In the data rows, the value 128 means zero.
Some points, each followed by its number:
[113 177  72  62 149 197 147 164 135 134 148 167  50 131 104 116 130 170
 185 162 248 207 101 137] 0
[ 96 144 134  91 170 177 117 205 115  94 150 156  76  99 124 132  95 145
 162 103 176 173 126 125] 1
[154 164 120 124 149 150 149 171 163 140 140 124 100 105 135 104 116 129
 160 163 197 181 116  99] 2
[166 159 102  96 172 151 150 137 133 175 103 140  53 153 158 166 125 185
 181 185 219 174 121 129] 3
[ 96 173 120 136 107 165 161 125 162  32 255 124 196  53  56  48 134  41
 120 113  88 163 141  59] 4
[150 124 151 197 142 102 143  63 159 122  93 137 149 117 154 128 136  99
  93 116  73 116 140 134] 5
[ 63 133  88  65  77 181 102 158 114 106 138 147 106 145 120  67 127 140
 119  97 162 168  83 138] 6
[ 36  85  91  24  54 167  62 250  70  76 211  96 150 129  44 109 109 102
 124  77 124 102 114 124] 7
[207 195 108 192 142 107 213   0 240 149 149 123 167 107 160  61 184  30
  95 179  80 143 138  55] 8
[ 97 140 118  93 169 172 115 200 122  83 152 160 100  94 118 131  91 129
 150  96 169 176 125 125] 9
[103 124 179 242  67  80 153  65 162  68 133 139 241 103  94  64 148  71
  33  78   0  75 141 150] 10
[ 76 167  92  59  50 185 142 193 132 101 249 106 160 115  33  69 153 123
 146 157 178 157 120  97] 11
[166 142 125 141 131 120 152  89 157 154 147 100 142 108 120 112 140  74
 116 152 130 124 128  84] 12
[ 78 130  46   0 104 206  83 232  84 129 201 102  75 136 103 112 120 148
 191 137 251 183  91  98] 13
[183 185  92 106 160 148 173  81 185 132 201 103 127  91 105 106 151  66
 171 178 181 172 146  55] 14
[139 160 113  97 140 146 154 130 138 116 214 119 144 106  90 130 136 107
 168 163 144 158 153  84] 15
[170 143 186 227 115  80 168  77 200 123 146 107 204  92 122  89 143  59
  86 144  31 107 151  81] 16
[134 125  94  78 117 140 113 155 118 164 106 113  97 148 128 138 131 140
 148 139 189 133  99 125] 17
[151 105 140 206 108  72 146   0 128 178   2 136 143 194 211 140 166 165
  69 127  68  90 122 175] 18
[119 138 141 186 104 112 144  70 148 108 114 148 169 130 166  87 146 126
  93 133  78 141 127 143] 19
[128 131 139 160 158 135 134 107 146 115  87 163 111 127 172 112 113 143
 112  96 107 148 118 143] 20
[138 140 173 174 139 114 149 147 162 113 121 147 137 101 144 107 105 123
 117 122 100 132 132 120] 21
[157 166 132 139 183 150 151 144 118 141 134 156  86 121 149 156 124 195
 185 173 183 193 142 137] 22
[ 99 145 102 104  68 140 125 150 111 157 113 118 117 157  78 120 154 179
 131 162 175 130 114 165] 23
[199 102 116 114 194 107 108  67 113 196  72 115  75 165 214 197 130 146
 155 142 133 116 143 123] 24
[121 151  78 107  51 144 139  96 134 126 181  68 181 126  38 113 167  65
 187 158 179 122 129 101] 25
[137 118 134 157 116 112 127 121 143 137  84 111 132 123 115 133 122 113
 110 133 130 107 126 135] 26
[100 148  79 109  50 142 126  89 105 134 143 108 155 168 100  90 176 157
 119 163 154 133 104 151] 27
[166  84 199 230 188  55 126  71 123 121  53 163 140 126 209 168  98 136
  88  85  13  77 173 170] 28
[145 141 150 129 192 142 136 156 144 111 139 150 101 107 150 137  98 121
 150 126 130 162 134 111] 29
[103 102 129 128  99 127 110 135 117  95 128 133 150 127 103 122 121 106
  95  87  82  95 126 153] 30
[ 55 135 143 147  78 151 121 190 123  57 159 132 168  95  95  65 113 104
  61  79 113 136 119 140] 31
[255 101 171 212 245  42 148   0 195 221   0 125  81 158 255 186 121 110
 115 147  71  94 146 100] 32
[ 74  95  75  41  72 169  63 220  59 126 118  82 105 141  60 161 114 126
 152 104 226 116 104 145] 33
[187 117 134 177 130  74 148  30 171 176  59 110 143 149 168 132 158 102
  89 142  75  86 121 128] 34
[145  98 137 180  86  98  98  66  93 128 104  92 198 159 173 106 141 109
  99 126  78 114 131 120] 35
[150  87 142 107 162 119  94 172 112 139 104 117  98 130 159 162  93 129
 145 101 131 104 123 120] 36
[143  80 181 185 135  84 110 132 103 130 100 123 166 131 167 148 104 138
  97 120  57  84 161 137] 37
[255 140  88 112 255 105 178   0 185 255  56 120  29 177 232 240 163 130
 185 215 164 121 147  82] 38
[172 179 127 140 199 157 186 119 141 158 131 164  79 119 171 148 124 184
 193 195 203 212 150 109] 39
[111  97 174 194  89  89 109 120  87 146  28 158 135 187 171 137 123 219
  89 108  79 103 119 206] 40
[100  86 177 188 100  88  66 159  70 139   7 158 132 168 171 147 106 217
  81  98 102  92 115 211] 41
[133 160 122 139 185 159 169  99 150 120 114 181  83 122 204 110 112 152
 137 129 144 185 121 136] 42
[124  88 173 174 113  97 102 145  94 121  69 139 142 148 161 136 105 175
  93  99  82 106 126 174] 43
New points follow, each followed by the number of its nearest point above.
[ 82 104 142 133  58 102 115 146 112 126 108 117 167 149  83 129 139 135
  81 107  71  60 124 166] 30
[131 137 160 197 145 119 158 143 152 113 110 147 124 118 153 104 109 125
 120 121 110 145 127 129] 21
[ 91  80 139  86  91 132  81 207 107 106 147 103 151 120  89 124 104 100
 106  89  98  85 123 124] 30
[ 95 107  82  63  67 156  75 203  88 135 134  82 128 131  55 148 129 105
 159 120 210 111 109 135] 33
[ 18  70 149  81  48 163  34 255  13  60 151 137 150 142  96 107  79 187
 125  53 128 127 108 177] 7
[148  87 190 181 140  68 105 117 104 133  85 124 159 128 162 150 112 131
 105 103  52  80 147 138] 37
[147 143 181 218  91  79 165  94 184 104 157 111 223  92 115  80 143  70
  81 136  33 104 146  98] 16
[ 46  83 102  17  60 155  63 244  67  95 203  91 149 133  44 124 116 106
 128  84 134  78 117 127] 7
[158 125 154 194 143 102 146  63 147 111 110 135 159 112 153 132 133 101
 105 121  78 121 147 128] 5
[150 150 146 139 170 133 160 122 138 108 199 134 145  94 100 136 125 111
 156 149 114 141 163  98] 15
[255 129 104 115 255  96 166   0 165 247  47 129  35 179 236 247 150 141
 177 191 160 113 150 106] 38
[165 127 165 205 167 100 147  45 147 128 100 142 149 118 184 114 132 116
 103 127  76 130 135 122] 5
[166 151 153 194 138 101 159 121 167 155  86 120 127 118 120 146 136 123
 128 163 149 120 141 127] 26
[ 33 121  93  43  83 181  76 255  25 132 103 172  54 183  87 154 116 255
 162 128 233 143  92 223] 33
[101 124 191 229 121  91 152  59 152  43 156 156 219  80 125  87 125  63
  50  70   0  89 156 132] 10
[ 95 166 128 129 105 149 160 123 159  41 255 142 203  64  76  56 132  43
 107 109  69 157 147  72] 4
[160 165 112 109 158 153 147 162 161 140 143 112 103 112 122 118 117 125
 173 177 204 168 114  93] 2
[125 155  94 136 189 160 153 104 145 121 101 193  69 125 184 109 116 165
 138 121 147 187 119 142] 42
[ 87 127 161 148 122 143 114 172 123 102  67 162 103 124 150 116 105 154
 121  88 145 149 106 169] 20
[ 99  92 132 135 106 105 109 116 107 108 103 126 150 127 117 142 127 111
  92  89  73  68 132 167] 30
[ 86 171  73  34 129 216 126 203 106 127 141 179  38 152 152  96 118 230
 182 151 255 222  86 150] 0
[145 196  42  18 165 224 158 112 155 157 174 150  38 137 171  64 147 149
 193 177 255 251  84  81] 0
[ 81 104 111  94  67 129  90 176  53 160  61 136 103 188 128 132 139 215
 113 120 156 103  95 206] 23
[ 93  99 144 129  95 112 111 150 110  95 146 112 177 119  82 130 126  99
  99  95  76  79 140 136] 30
[117 151  60  89  61 152 130 108 132 131 184  74 162 128  44 112 174  77
 151 168 191 140 123  87] 25
[173 145 184 220 144  73 187  49 215 112 146 126 205  80 121  97 147  39
  73 132   9  86 165  90] 16
[155 144 116  84 154 144 133 168 160 164 136 105  83 127 148 120 119 123
 167 163 200 171 111  83] 2
[ 84 115  79  54  96 180  80 188 104 118 126 132  94 151 164  72 117 155
 148  95 186 174  75 133] 6
[ 90  90 137  85 100 133  94 205 103 111 157 100 143 120  89 115 104 111
 117  96 111 100 123 122] 30
[ 92 118 172 207 113 106 136  93 145  39 165 163 208  80 111  78 120  71
  61  65   0 107 158 134] 10
[179 100 151 211 127  58 130   0 121 194   0 130 138 184 225 151 160 175
  74 131  58  81 114 174] 18
[ 79 199  48   0 120 251 114 255 127  96 255 121  61  97  64  58 105 145
 225 167 255 255  84  66] 13
[196 168  94  78 163 143 149 115 201 175 167  82 102 121 135 105 138  73
 178 185 201 169 117  34] 14
[211 194 118 185 145 107 215   0 255 158 151 119 167 118 162  64 191  41
  97 191  77 129 125  60] 8
[ 74  90 127 118  92 121  94 144 101  86 128 122 154 136  91 134 125 103
 108  72  75  78 127 151] 30
[132 155 130 110 128 133 157 168 144 122 201 113 144 107  60 142 145 106
 159 168 143 125 153  97] 15
[144 154  85  40 163 178 143 206 139 153 185 114  57 120  90 157 124 149
 207 177 244 182 129  99] 0
[128  90 140  88 161 126  87 194 108 135 117 131  90 130 152 152  89 136
 144  97 125 114 126 120] 36
[175 156 140 131 217 140 167 120 164 123 160 145  96  92 138 134 111 116
 164 148 146 168 150  88] 29
[ 70  82 138 139  89 114  92 161  93  79 134 123 171 122  83 137 119 102
  81  65  74  67 131 170] 30
[157  83 201 218 196  68 118  70 128 125  42 161 127 122 214 173  95 129
  82  76  16  88 154 160] 28
[212 208 115 128 244 148 195  95 206 181 122 173  36 114 206 124 125 156
 193 200 228 229 124  80] 39
